(in the rows, 128 means zero)
The same turns and mirrors carry the whole set onto itself, and each row onto the other rows of its family. Which rows share a family with each named row? Give them in list order.
These 32 rows form 4 families of 8 rows each.
z_950: [153 134 103 145 160 138 115 114 108 123 126 102 161 116 101]
z_730: [133 117 146 140 170 147 127 121 148 126 123 155 147 139 130]
z_368: [169 129 119 143 147 129 112 112 106 113 124 166 129 102 116]
z_649: [112 111 136 111 120 151 137 130 100 137 155 125 123 133  98]
z_111: [173 115 124 113 155 120  98 132 113 140 135 159 129 112 119]
z_305: [145  92 102 113 111 135 135 137 140 148 113 125 130 111 101]
z_802: [143 130  83 140 152 126 117 119  93 113 119 113 129 122 114]
z_131: [140  94 134 102 114 128 152 140 133 141 125 129 129 101 103]
z_706: [117 113 107 111 112 156 113 135  99 130 149 136 116 133 111]
z_908: [115 130 148 142 126 109 137  91 132 134 150 155 108 121 117]
z_37: [ 98 115 115 105 138 125 119 121  99 149 148 129 123 138 101]
z_675: [156 135  78 136 136 128 116 120 106 130 136 112 151 134 101]
z_306: [168 133 100 149 149 128 110 139 117 130 115 145 111 105 110]
z_425: [166 115 120 109 103 119 146 138 145 141 138 124 114 110 116]
z_380: [160 131  93 127 137 116 105 129 114 131 125 168 130 107 111]
z_902: [123 121 123 144 119  95 121 139 142 122 171 124 149 104 143]
z_369: [146 149  96 125 135 137 137  92 106 137 125 106 146 127 110]
z_578: [137 130 133 127 149 148 143 114 140  95 128 122 157 130 151]
z_48: [160 117 139 129 137 154 121  99 138 102 137 119 150 131 149]
z_333: [102 110 130 132 162 134 105 115 158 122 122 144 149 134 127]
z_528: [139  95 129 116 110 145 129 146 126 158 131 117 127  93 120]
z_219: [109 116 122 167 124  97 135 109 141 143 158 142 140 129 118]
z_426: [146 140 127 121 137 139 106 105 129 100 157 117 132 138 155]
z_299: [109 131 134 157 112 110 150 102 131 136 152 130 135 103 102]
z_787: [103 139 128 163 124 105 125 103 147 127 153 131 117 119 110]
z_795: [136 116 126 134 163 118 115  97 164 148 107 141 141 126 120]
z_655: [130  97 144 138 133  99 117 141 124 121 176 121 144 103 115]
z_940: [132 114 139 121 144 102 121 133 146 128 161  86 145 111 123]
z_166: [128 104 129 141 135  86 109 132 149 109 160 112 131 109 126]
z_247: [115  92 124 124 109 148 134 114  94 148 140 126 117 124 117]
z_554: [124 120 142 131 163 151 106  98 146 136 114 146 154 120 128]
z_331: [146 125 128 138 123 145 130 112 163  94 141 125 136 138 145]

The rest of the family of z_675: z_649, z_131, z_380, z_48, z_787, z_166, z_554
The rest of the family of z_528: z_730, z_802, z_306, z_902, z_578, z_219, z_247

The same turns and mirrors carry the whole set onto itself, and each row onto the other rows of its family. Which rows share a family with each named row? Give them in list order.
These 32 rows form 4 families of 8 rows each.
z_27: [155 154  81 158 142 144 153 121 153  85 140 124 136]
z_551: [129 116  79 125 120 123 156 139 158  95 154 134 130]
z_871: [111 137  68 129 122 109 130 121 142 121 149 159 136]
z_992: [119 132  67 123 136 106 134 122 146 131 145 149 132]
z_185: [148 153  79 119 100 137 109 165 125 145 120 159 146]
z_170: [124 126  82 125 118 126 152 133 152  85 164 146 128]
z_234: [114 137  72 137 124 109 146 120 141 136 143 152 134]
z_256: [144 132  77 119 101 148 110 159 111 136 121 158 128]
z_918: [157 178  97 117 117 175 140 157 140 102 108 133 121]
z_576: [172 178 103 121 118 177 136 157 149 117 132 130 127]
z_505: [154 172  90 128 123 178 117 133 127 145 115 145 149]
z_618: [139 139  92 111 138 110 122 145 127 127 118 174 138]
z_572: [155 170  97 117 115 190 141 155 150 113 124 134 119]
z_244: [159 162  88 142 123 179 108 140 135 142 115 151 140]
z_280: [149 144  77 113 110 146 109 159 110 145 125 158 146]
z_839: [147 158  80 147 146 140 145 132 149  70 151 130 134]
z_330: [163 177  88 133 118 167 114 144 139 150 117 145 146]
z_637: [146 152  88 144 141 149 144 120 158  79 164 132 128]
z_385: [153 171  59 136 117 163 133 150 136  98 147 100 121]
z_15: [145 179  67 128 130 167 135 143 148  98 155 109 114]
z_508: [123 136  65 136 133 109 138 121 132 134 150 141 118]
z_860: [132 149 103 121 129 105 128 146 128 134 117 168 127]
z_989: [147 145  90 147 141 143 142 124 161  77 149 119 138]
z_66: [145 169  76 137 123 175 114 128 130 143 106 147 133]
z_397: [138 121  83 129 116 123 171 143 146  95 149 136 121]
z_336: [159 170  79 132 124 170 133 143 149 102 166 110 119]
z_181: [149 171  77 132 123 164 128 141 144  97 156  96 125]
z_136: [156 178 105 113 113 180 137 153 138 110 124 123 130]
z_190: [140 137 101 128 137 113 124 135 122 121 115 175 125]
z_30: [131 120  74 137 114 125 161 142 144  90 158 142 138]
z_393: [129 148  91 120 121 108 121 142 134 126 116 176 144]
z_319: [151 145  83 126 110 139  98 166 113 144 125 154 131]

The rest of the family of z_15: z_234, z_572, z_244, z_839, z_860, z_30, z_319
The rest of the family of z_397: z_27, z_256, z_918, z_385, z_508, z_66, z_190

The same turns and mirrors carry the whole set onto itself, and each row onto the other rows of its family. Which rows share a family with each named row? Give them in list order.
These 15 rows form 3 families of 5 rows each.
z_314: [121 115 161 118 145 134 116 151 137 125 124 147 116]
z_435: [107 128 125 137 122 126 127 125 140 115 118  94 110]
z_100: [133 100 118 143  96 148 150 124  87 162 147 118 122]
z_448: [118 110 150 146  98 150 134 161 107 144 142 114 110]
z_104: [143 103 128 140 130 125 181 107 113 125 125 156 106]
z_765: [131 101 107 117 130 114 164  94 120 135 121 149 113]
z_29: [120 100 138 132 110 118 170 131 130 126 121 146  89]
z_700: [130 132 115 150 139 136 136  98 124 114 121  97 126]
z_728: [140 114 137 160 112 161 143 138  87 147 150 115 128]
z_121: [138 116 130 146 133 149 116  94 134 138 119 103 124]
z_517: [117 123 101 102 139 126 115 128  98 142 142 123 150]
z_994: [146  99 152 119 142 148 124 129 112 154 135 166 129]
z_974: [118 127 101 112 138 120 147 141  81 128 149 135 144]
z_515: [ 98 122 114 103 121 110 141 159 104 126 141 131 123]
z_532: [144 119 152 125 164 143 121 132 117 128 132 158 137]

The rest of the family of z_700: z_104, z_728, z_974, z_532
The rest of the family of z_517: z_100, z_765, z_121, z_994

The same turns and mirrors carry the whole set onto itself, and each row onto the other rows of its family. Which rows share a family with each named row? Give them in list order.
These 32 rows form 4 families of 8 rows each.
z_441: [ 97 137 141 137 132 126 165 153 140 146 142 124  86 117 122 128 145 143
 131 112  93 122 119 151  96]
z_413: [134 139 160 118 133 149 145 135 140 105 121 149  90  76 107 127 121 104
 115 123  96 118 145 176 135]
z_875: [103 114 141  86 116 124 157 131 145 123 128 138  72 109  88  82 136 121
 165 139 104 146 143 152 142]
z_999: [131 145 157 116 145 149 145 145 144 108 103 150  82  77 111 123 125 101
 115 126  96 113 141 177 132]
z_362: [119 101 123 142 130 133 159 120 150 109 122 128  78 141 108 144 174  85
 136 138  90 109 130 158 132]
z_83: [ 95 108 140  95 128 124 160 122 141 119 127 135  70 115  85  90 136 133
 165 147 112 143 141 154 142]
z_811: [141 128 152 111 141 149 139 147 143 110 116 141  89  76 110 127 123  99
 114 124  96 112 147 185 132]
z_401: [113  76 115 132 132 105 150 122 132 164  93 125  76 142 101 112 156 135
 134 134 109 133 136  99 124]
z_360: [162 116 138 154 146 122 135 148 125 150  89 132  89 102 107 153 157 105
  94 123  95 107 129 118 116]
z_919: [148 107 131 161 158 130 143 145 134 151  86 128  88 102 114 154 155 111
  92 120 103 105 135 122 115]
z_610: [153 106 141 158 152 132 136 156 127 158  81 130 100 103 107 148 158 106
  98 117 104 110 131 134 116]
z_868: [ 96 136 138 135 134 127 150 152 150 149 138 122  85 116 129 138 144 152
 127 116  86 129 115 145 109]
z_123: [ 99 135 137 147 130 122 155 144 142 146 134 122  85 106 127 129 144 153
 136 117  92 132 115 147  97]
z_301: [161  82 134 103 139 137 143 128 132 122  77 133  66  98  86 110 147  89
 126 141 126 125 164 131 154]
z_693: [100 117 129  85 122 124 163 121 153 119 131 134  63 111  97  86 132 125
 158 139 102 137 147 140 141]
z_861: [121  75 116 133 130 106 155 132 134 167 113 118  78 135  89 115 163 129
 142 132 111 138 137  96 125]
z_888: [130 119 156 111 147 107 154 153 131 167  95 132  84  67  97 106 111 144
 126 118 122 143 143 118 128]
z_656: [140 145 157 110 143 151 148 154 147 112 123 141  85  72 103 122 134  96
 122 120  98 114 143 174 130]
z_402: [111  93 120 135 132 107 159 129 135 164  99 125  71 137  92 110 165 132
 143 135 111 138 132  89 124]
z_806: [127 102 118 127 127 141 164 119 152 107 119 119  75 143 103 135 175  88
 129 147  89 108 129 150 132]
z_221: [125 120 153 119 147 113 134 156 126 167  96 148  85  69  98 103 114 142
 129 112 120 141 149 122 124]
z_747: [155  84 131 109 143 129 134 123 139 128  72 142  73  95  81 109 145  89
 126 147 115 129 160 123 160]
z_845: [156  86 134 112 140 127 150 124 129 125  78 146  76  95  75 100 145  79
 130 142 122 122 164 129 146]
z_636: [122 101 116 137 127 148 146 121 147 109 122 134  75 144 105 133 178  87
 132 139  86 109 136 155 129]
z_511: [136 116 149 109 143 114 136 149 132 169  96 139  85  67  99 101 112 140
 139 108 118 142 133 119 129]
z_852: [152  83 136 110 142 131 147 129 135 125  85 149  71 102  71 119 140  81
 123 148 120 126 157 129 161]
z_52: [133 117 150 116 141 120 143 155 127 161  98 145  78  67  92 101 111 149
 125 126 124 151 145 118 126]
z_204: [ 91 105 134  95 129 134 165 127 153 123 128 136  70 111  96  84 133 126
 163 135 113 143 150 156 141]
z_20: [120  80 113 140 139 104 155 140 136 164 100 123  66 132  92 119 165 127
 145 140 117 140 129 100 123]
z_676: [117 106 124 135 130 142 164 129 147 109 119 126  76 147 105 134 179  91
 117 148  89 104 146 154 127]
z_895: [157 110 135 163 145 129 142 151 136 151  93 138  85  92 115 155 149 100
  94 117 101 116 133 119 117]
z_627: [ 90 138 138 140 136 119 155 149 149 155 138 133  95 116 116 125 143 143
 129 115  79 122 115 142 103]

The rest of the family of z_861: z_999, z_360, z_868, z_888, z_845, z_636, z_204
The rest of the family of z_20: z_413, z_362, z_83, z_123, z_852, z_52, z_895
The rest of the family of z_747: z_441, z_875, z_811, z_919, z_402, z_806, z_221

The same turns and mirrors carry the whole set onto itself, and each row onto the other rows of its family. Which rows share a family with each named row? Give them in list order.
These 16 rows form 4 families of 4 rows each.
z_405: [111 134 121 107 124 127 141 152 146 124 149 116 107 128 135 169]
z_479: [123 137 116 101 157 112 124  93 107 127 110 132 138 121 141 143]
z_354: [146 127 142 132 106 143 137 128 137 164 111 165 119 145 109 122]
z_188: [158 134 143 130  96 127 141 132 128 131 102 156 115 135 116 107]
z_477: [124 127 107 120 140 145 134 116 124 174 133 148 111 133 114 157]
z_624: [109 120 144  85 135 115 116 116 134 130 112 107 167 139 132 124]
z_357: [100 117 159 115 160 120 121 140 137 102 122 113 116 132 120 159]
z_646: [105 120 146  88 117 120 125 145 152 126 129  99 152 141 129 136]
z_400: [116 127 140 112 141 128 104 102 119 123 127 140 174 146 144 125]
z_735: [136 107 127 135 139 147 128 134 110 143 119 137  90 132  82 128]
z_2: [153 134 126 132  98 132 125 130 106 103 127 146 133 137 127  97]
z_443: [130 121 126 136 110 160 119 131 129 160 146 156 137 155 113 125]
z_542: [110 128 145 117 107 133 119 154 147 104 154 122 146 147 142 139]
z_584: [149 143 109 117 114 115 145 132 108 102 120 129  98 113 131 129]
z_328: [145 112 129 134 135 136 131 135 102 120 111 133  89 125  87 117]
z_660: [103 115 157 113 172 118 115 121 126 108 111 120 126 131 122 153]

The rest of the family of z_479: z_405, z_477, z_584
The rest of the family of z_735: z_357, z_328, z_660
The rest of the family of z_542: z_400, z_2, z_443
The rest of the family of z_188: z_354, z_624, z_646

The same turns and mirrors carry the whole set onto itself, and each row onto the other rows of its family. Which rows share a family with each named row? Give them in list order.
These 32 rows form 4 families of 8 rows each.
z_135: [ 87 138 109 154 147 105  95 132 159  92 164 101]
z_36: [ 96 123 105 141 192 114 142 120 172  87 119  98]
z_595: [ 86 132 122 173 190 105 105 120 152  97 147  99]
z_563: [116 152 142 121 179 134 123 194 161 107 145 117]
z_178: [111 142 130 122 182 142 136 189 152 111 147 118]
z_373: [107 165 121 126 167 153 100 166 166 100 152 135]
z_503: [103 171 116 124 149 124 102 138 183  81 162 125]
z_689: [ 97 128 115 148 199 113 149 128 172  81 123  94]
z_639: [109 155 164 123 199 110 136 156 177 118 144  92]
z_398: [ 99 163 112 132 144 131  95 140 181  85 166 120]
z_521: [ 91 138 111 176 187 101 107 124 157  92 139 107]
z_377: [106 174 110 134 159 131 102 133 182  77 164 126]
z_658: [ 94 123 135 106 193 131 135 129 156 116 125  86]
z_651: [ 95 139 111 180 187 119 107 128 161  81 133  99]
z_997: [106 167 124 121 176 150 102 161 159 108 147 142]
z_596: [ 93 136 120 155 148 109  89 143 141  89 159 100]
z_545: [ 90 129 110 178 180 107 115 124 158  94 139  97]
z_921: [113 150 166 121 191 120 134 165 176 117 142  90]
z_107: [ 90 132 106 134 146 102 100 131 154  84 166 101]
z_709: [ 95 125 140 110 195 122 131 119 167 123 127  86]
z_124: [ 99 120 115 147 191 122 145 120 169  96 118  90]
z_601: [ 95 128 144 119 195 128 122 124 171 124 138  70]
z_990: [103 127 147 116 191 129 138 126 170 119 125  80]
z_492: [110 148 156 135 199 116 142 169 179 112 153  85]
z_885: [106 166 125 127 137 126 109 141 175  76 170 112]
z_754: [110 169 131 125 170 163 110 149 164 106 156 132]
z_476: [ 88 138 110 142 147  97  92 137 153  91 163 106]
z_898: [ 97 120 105 134 186 127 134 122 174  86 120  82]
z_713: [107 163 119 126 176 149  96 165 148 108 153 135]
z_853: [112 149 138 117 185 122 133 191 157 108 143 120]
z_814: [114 156 135 113 177 119 133 193 160  99 152 110]
z_751: [107 165 166 120 200 123 130 150 175 117 146  91]

The rest of the family of z_997: z_36, z_503, z_639, z_521, z_709, z_476, z_853
The rest of the family of z_651: z_178, z_596, z_601, z_492, z_885, z_754, z_898
The rest of the family of z_373: z_135, z_563, z_398, z_545, z_921, z_124, z_990

